(in the rows, 128 means zero)
Each path below is one point turned by a fixed rotation once a step. After each direction that follows a path, write how fast that rotation turns it, in deg/step (0 if it stays still).
Each turn is a multiple of 5 degrees from 10 to 175, or 0.
Each row of a path follows its step; steps can be skipped.
Rotation 1:
step 1: [128 128 138 127 131 132 138 120 131 128 116 123 132 138 110 130 120 150
 128 142 130 135 124 135 133 135 123 140 125 129 128 143 132 130 124 123
 140 134 137 137 115 119 135 135 127 126 135 129 139 132 138]
step 5: [127 137 130 124 136 135 143 128 133 131 131 136 141 138 133 140 134 121
 143 146 122 115 132 122 129 132 132 126 120 138 137 135 130 129 137 134
 140 145 130 122 130 126 127 119 127 133 126 118 136 116 137]
step 14: [144 132 139 125 126 119 142 130 121 137 121 123 120 123 117 135 133 121
 122 134 119 148 120 139 129 129 132 129 122 133 128 122 121 139 140 133
 139 129 132 118 138 122 125 132 119 128 133 127 146 131 120]
step 15: [119 131 118 149 126 127 135 128 130 139 115 137 133 139 112 135 125 128
 129 131 136 123 124 132 111 139 108 134 127 131 115 136 129 139 134 128
 128 127 129 132 133 130 128 118 131 137 123 130 124 118 123]
step 17: [135 131 130 112 124 128 118 126 119 133 127 122 129 136 137 123 136 123
 125 131 128 130 111 132 132 132 137 131 127 141 143 134 126 132 109 127
 139 148 142 127 137 121 128 134 135 132 122 126 132 130 118]
step 23: [129 130 119 117 124 129 128 127 149 134 107 131 117 131 122 125 127 119
 137 134 135 135 121 137 138 125 130 137 128 122 123 138 123 116 135 123
 142 142 133 132 126 128 136 124 118 124 120 129 123 115 131]
step 27: [138 132 126 131 130 129 132 118 131 125 144 127 146 127 116 147 135 125
 127 132 128 140 128 141 122 129 122 128 123 128 130 147 126 122 121 134
 138 142 131 132 127 137 134 118 116 128 133 125 124 124 114]
step 30: [129 118 138 131 114 130 126 123 127 116 142 135 128 129 111 133 135 127
 137 134 129 129 116 111 120 131 123 132 123 129 128 135 134 136 124 133
 137 128 154 122 123 129 113 130 134 127 130 124 133 121 130]
step 31: [125 131 124 125 121 131 127 122 128 131 119 126 126 124 129 140 136 125
 130 138 120 131 123 138 126 124 121 139 119 138 140 125 125 139 134 136
 128 135 123 116 144 149 133 150 116 136 121 124 124 124 133]
Speeds:
[130 133 130 129 129 127 129 129 128 131 128 130 131 127 132 132 127 127
 130 129 125 130 126 129 132 127 128 131 128 129 128 125 128 125 129 127
 130 128 129 129 121 131 126 131 125 130 126 125 125 128 125] => 80
[127 130 131 123 127 131 125 126 131 130 131 128 124 129 131 127 126 132
 131 128 128 129 127 127 131 129 129 128 132 128 125 133 130 125 128 128
 128 131 128 129 127 122 131 130 130 128 129 127 128 127 126] => 65
[128 126 129 128 128 132 132 126 129 128 124 127 128 128 127 127 131 126
 127 128 132 128 132 128 129 126 127 127 131 128 129 130 129 129 128 131
 131 128 128 127 125 125 122 132 132 125 123 127 129 131 126] => 160
[125 127 129 126 130 131 130 130 128 132 125 125 126 133 127 133 129 126
 128 125 127 130 128 127 128 129 131 124 125 125 126 131 127 127 126 129
 128 124 129 130 131 130 126 129 125 129 132 126 124 128 129] => 85
[128 128 124 128 129 128 123 128 127 128 128 125 129 128 127 127 130 130
 126 125 122 123 126 128 129 127 130 127 129 131 128 128 128 125 128 128
 132 125 130 124 125 125 124 127 133 131 129 127 126 129 130] => 85
[125 124 124 126 132 126 129 135 129 131 129 129 126 126 130 127 127 125
 129 130 123 125 130 125 129 130 128 127 129 125 132 130 128 129 128 127
 129 131 128 130 126 130 129 131 131 127 125 128 130 126 129] => 25
[131 129 130 127 125 129 130 128 130 127 127 128 127 128 132 131 134 126
 132 124 128 126 130 126 127 126 125 128 129 128 129 126 125 127 123 124
 128 128 130 127 129 128 131 130 131 129 127 129 129 125 133] => 55
Rotation 2:
step 9: [131 120 138 119 133 130 123 144 123 135 121 126 128 121 122 117 130 120
 121 123 125 125 131 127 124 133 121 134 121 133 144 129 141 127 131 138
 135 139 131 109 140 129 135 134 135 130 129 128 139 118 142]
step 12: [125 120 140 136 127 114 132 138 125 126 127 139 116 122 120 134 138 120
 128 123 133 120 129 118 135 128 131 122 123 134 141 113 124 112 133 123
 132 133 121 121 130 135 136 140 123 132 133 128 119 116 129]
step 13: [126 117 125 129 128 132 136 136 116 137 141 122 121 137 111 130 141 117
 120 127 127 122 117 118 127 127 122 137 132 123 133 123 122 136 131 136
 121 137 128 112 131 124 136 140 138 132 138 127 126 127 133]
step 16: [124 126 142 131 123 127 117 125 113 132 134 129 133 131 122 130 135 129
 126 125 131 129 131 116 138 139 133 135 116 142 135 131 131 127 137 130
 133 137 130 123 141 129 153 137 120 128 124 119 129 124 136]
step 17: [116 127 131 114 130 124 115 140 134 124 121 127 135 136 116 132 146 112
 129 123 128 135 128 119 126 133 114 129 121 125 132 125 135 133 122 128
 120 138 125 119 138 123 140 124 128 132 139 128 120 127 137]
step 18: [128 122 132 129 140 122 120 126 128 130 127 145 122 138 122 138 133 140
 140 122 119 129 129 122 128 133 116 138 129 127 130 127 136 119 139 119
 130 142 122 112 134 131 128 131 142 128 135 119 124 118 130]
step 21: [116 118 139 122 133 111 128 130 110 130 131 128 126 123 114 125 135 116
 120 132 122 128 121 138 124 133 115 133 117 122 135 123 136 121 125 125
 128 141 125 117 125 117 132 133 137 120 129 131 132 131 130]
step 29: [123 120 138 126 130 110 126 130 126 130 133 135 121 133 109 127 143 126
 140 122 125 116 116 114 124 124 121 130 132 124 131 133 128 126 126 122
 117 137 117 115 125 123 129 124 130 135 131 124 125 117 133]
step 31: [115 134 127 130 130 118 118 129 126 127 122 125 124 124 128 128 138 121
 127 120 131 115 132 113 131 123 134 132 130 130 131 120 118 130 126 139
 133 140 130 119 138 121 149 137 128 117 133 108 122 126 130]
Speeds:
[127 127 123 129 128 128 131 130 129 131 126 128 129 128 132 125 127 126
 127 124 124 121 127 131 128 127 130 129 129 126 126 132 130 128 128 130
 131 127 127 123 129 126 130 130 129 127 124 127 128 129 128] => 65
[128 129 126 123 130 127 132 126 129 128 123 123 130 124 127 128 127 126
 129 131 129 127 126 126 125 133 131 132 130 128 128 129 125 130 127 129
 126 134 127 126 128 128 127 128 128 129 129 133 128 129 128] => 175
[126 127 130 129 129 130 129 129 128 131 131 126 131 128 127 128 129 127
 131 132 125 124 127 123 127 128 125 126 128 129 128 128 127 130 131 129
 131 126 126 129 126 133 127 126 124 131 126 128 132 128 134] => 110
[131 127 126 131 130 127 126 126 125 127 128 131 129 130 126 126 126 128
 126 130 130 127 132 130 127 131 131 129 126 130 129 130 129 131 136 125
 126 128 129 127 130 128 127 130 131 128 128 131 135 128 129] => 155
[128 130 128 131 132 128 130 129 130 126 130 124 126 124 129 130 131 127
 126 127 129 127 131 130 129 129 131 130 128 130 129 129 123 125 130 127
 130 128 134 130 133 131 131 128 124 131 127 126 128 127 126] => 95
[133 131 121 126 130 127 127 126 125 124 128 126 128 127 128 131 129 129
 130 124 126 127 126 129 128 129 122 126 126 125 128 129 127 126 130 133
 128 128 130 129 127 129 126 127 130 125 130 126 129 125 130] => 90
[125 126 125 125 130 131 123 127 131 128 129 126 131 125 122 126 127 125
 123 128 129 129 126 130 126 125 127 128 131 130 128 130 128 126 131 128
 127 126 126 128 127 127 125 131 127 129 129 124 127 126 128] => 175
